One vector is turned by the same rotation once a tick. Each row is the vector after some number of ticks, and that number follows the row.
The counts run from 0 to 220.
[118 133 113 112 119 146 116 104 145 170 126 129 108 151 139 121  81  66
  79 131  92 104 143 170 133 152 178 143 137 108 112  86 110 144 114 110
 121 158]  212
[163  81 124 116 121 113 123  68  81 112 139 135 144 125 108 105 103  76
  81 118 127 104  88 133 133 163 151 124 117  93 119 124 113 126  79 130
 108 139]  176
[129 111 136 113 103 145 101 100 148 166 106 174 120 147 107 127  79 107
  72 161  85 113 137 125 141 154 180 131 137 106 139 123  94 106  92 122
 112 138]  209
[118  57 159 111 126 125 142  95 107 139 124 135 111 120 133 110 100  66
 101  99 112 112 110 154 116 161 155 133 114 104 103 153  73 169  99 104
 134 115]  165
[133 109 137  80  91  91 145 106  72 129 101 136 138 141  97 104  84 121
  99 162 119 118 156  93 130 161 176 129 124  73 143 135 108 142 101 145
 120 154]  134
[134 130  95  89  99  94 142 105 121 115 164 169  97 119  80  87 113  71
 116 142  99 121  96 146 118 168 141 110  98 105 119 130 126 151 107  92
 103 118]  102
[147 118 109 105 142 126 122  79 136 149 142 123 134 111 105  77 125  42
  95 107  98  97 123 152 115 187 159 118 118 116 121 113 117 143 140 131
  95 104]  21
[136  99 128 106 145 129 139 111 146 174  95 124 159 139  88  95 115  52
  97 124  89 103 123 134 148 177 155 108 132 113 133 136 108 117 140 153
  97  98]  23
[159  81 150 104 124 106 120  79  82 119 124 136 167 144 102 115 106  82
  85 127 123 101  96 136 137 163 149 120 120  77 143 138 100 115  86 133
 116 125]  175
[107 134 124  97 128 108  94 124 126 141 112 122 141 176 120 101  72  79
  88 159  71 134 136 121 172 135 138 135 100 103 136 104  90 146  96 138
 110 152]  47
[116  89 144 105 108 132 138  83  93  91 147 149 108 129 116 140  80  59
 102 138 111 116 113 121  89 161 169 106 119 122 129 109 136 135  86 137
 124 131]  84
[112 100 153  88  86 132 126 110 126 145 102 120 152 132 118 119 102 102
  98 147  42 135 156 158 128 153 164  90 119 139 108 144  82 144 102 134
 157 123]  65
[149 147 139 108 126 122 127 107 146 159 101 125  99 134 110  91  90  73
  98 155  56 137 125 139 169 142 132 109 130  86 150 145 108 164 143 112
  88 117]  196
[163 118 120  85 134 124 101  84  91 132 130 135 143 130  86  77 126  75
  91 165  73 129 115 114 152 151 128 104 115  93 153 125 127 138 122 144
 104 116]  186
[133  99 104  76 115 118 125 114  87 181 102 124 127 148 108  98  70 120
  98 156 108 122 139 102 162 145 185 118 150  96 120 109 127 141 111 138
 130 162]  128
[121 118 132 131  97  95 110  70 116 123 108 141 122 141 119 117  68  93
  73 140  99 114 108  96 124 143 145 134 104 101 113 108 102 154  79 129
  75 150]  43
[146 139  91  92 113  98 147 119 126 132 156 165  96 126  75  87 103  70
 132 141  91 132  98 148 134 174 153 106  98 110 131 138 114 144 129  95
  99 122]  103
[110 109 150  91 114 125 152  89 132 119 147 166 138 144 123 112 106  89
  61 132 105 110 110 184 122 165 142 138 124  66 123 127  83 130  83 140
 135 119]  8
[149  97 106  99  91 123 143  99 109 155  87 124 103 137  97 136  87  83
 108 136 129  89 144 100 138 153 189 130 146  96 104 130 144 138 110 105
 103 155]  126
[ 94  92 180  89 133 121 130 104  88 114 120 132 150 152 121 135  65  67
 132 150  92 126 117 136 107 156 164  88 129 107 150 120 108 124 106 141
 137 122]  82
[112 107 119  81 116 122 179 150 129 119 131 138 107 162  73 110  98  63
 127 160  79 132  96 140 156 151 128 104 112 106 132 133 108 151 113 134
 125 113]  98
[ 96 106 116  99 108 141 158 129 152  90 115 146 114 124 127  95 120  63
 118 139  77 124 162 114 135 158 161 119 131  61 105 141  91 163 117 109
 135 128]  149
[146  84 138  98 149 133 124 109  97 133 125  98 158 155 103  99 109  55
  89 139  91 125  91 131 183 135 134 103 127  80 149 114 100 130 119 158
 121 132]  180
[121  99 140  98 136 103  94 104 109 167  96 125 150 140 105  77  83  79
 106 137  89 107 110 127 128 159 144 107 139 120 135 113 105 162 142 157
 108 100]  30
[136 119 147 100 108 137 144  91 139 117 126 104 112 135  90  98 133  46
  78 131  68 110 126 121 169 149 126 119 121 103 129 121 137 160 119 115
  88 110]  189
[110 127 137  92 132 130 120 117 134 174  99 127 139 170 111 142  76  70
 100 162  92 103 149 165 128 150 170 147 127  84 138 116  83 121 116 133
 130 139]  214
[114 122 117 111 127 138 131 100 112 126 140 124 100 133 149 128  70  41
 119 116 100 127 115 137 112 161 179  79 151 110 127  86 122 156 108 117
 149 134]  79
[148 107  88 115 131 112  99 105 122 168 101 141 123 126 103 102 111  43
 112 136 100  81 120 116 131 170 148  97 155 102 134 106 114 166 142 132
 106 105]  28
[141 112 109  98 143 105  93 112 110 181  94 135 131 141  99  91  92  67
 115 151  95  97 120 121 133 169 144 100 143 107 143 111 106 155 156 145
 105  98]  29
[138  96 119 103 140 140 126  98 124 158 150 148 149 135 107  74 111  86
  83 138  76 132 102 173 139 167 159 133 109  88 133 105  81 123 126 165
 130 132]  13
[125  94 135  96  89 115 151  83 112 153  97 112 107 133  95 130  87  90
  95 123 131  94 140 117 126 150 183 133 132  95  95 136 151 146 106  99
  95 144]  125
[117 136 109  90 101 125 140 121 148 128  95 119 131 160 108 148 108  64
  97 153  59 115 172 148 159 148 143 117 110 110  93 139  98 125  85 105
 122 128]  57
[103 127 132  77 139 131 124  97 127 124 133 160 109 106 158  62 122  61
 108 117  86 130 158 148 124 174 167 121 116 105 104 145 109 166 114 100
 133 118]  154
[118 118 121  99 112  97 102  92 134 171 131 137 141 133  94  61  93 100
 107 136 100 126  75 153 130 146 179  99 116 101  99 121 126 148 135  86
 118 137]  112
[113 140 108  87 104 133 133 108 152 129 110 101 120 150 118 125 107  66
  82 137  60 119 167 151 163 144 149 129  96 127  88 126 113 143  87 105
 110 144]  56
[142  86 133  95 135 124 119  97  84 137 160 122 120 149 127  93 116  50
  90  88 124 106 101 151 156 166 152 129 121 114 127 104  90 160 103 108
 132 129]  171
[129 115 112  88 129 111 160 110 105 104 123 163 110 146  93 159  78  51
 127 156 108 114 106 131 129 173 131  91 121  85 135 147 134 117  83 132
 104 113]  92
[115 106 114 110  81 112 160 115 166 133 136 145 115 134  69 104 109  68
 104 124  97 102  89 133 143 155 164 109 118 106  97 133 117 137 113  78
 106 114]  108
[112  78 124 102  83 113  98  88 115 165 133 150 122 125  72  93 113  99
  96 148 107 106 114 102 124 140 196 122 130 121 101 107 140 137 117  93
 123 138]  118
[ 97 103 121  76 128 124  97 107 113 117 132 184 143 119 142  65 120 101
 106 151  89 129 146 119 126 164 172 113 127  83 110 134 106 142 100 125
 150 109]  152
[136 104 112  89 128 110 105  82 124 139 144 165 171 115  86  85 130  80
  78 140 106  96 114 149 113 182 164 114 117  98 129 107 101 124 123 146
 126 101]  19
[118 110 124 109  99 139 110  87 101 131 147 134 120 125 148 127  72  70
 102 124 104 122 104 130 109 165 179  74 153 121 119  85 118 143  90 120
 153 130]  78
[147  73 129 100 132 116 104 101  78 149 170 136 131 134 130  89 111  72
  85 102 115 119  99 143 142 163 147 126 124 120 128  98  90 154  96 123
 137 129]  170
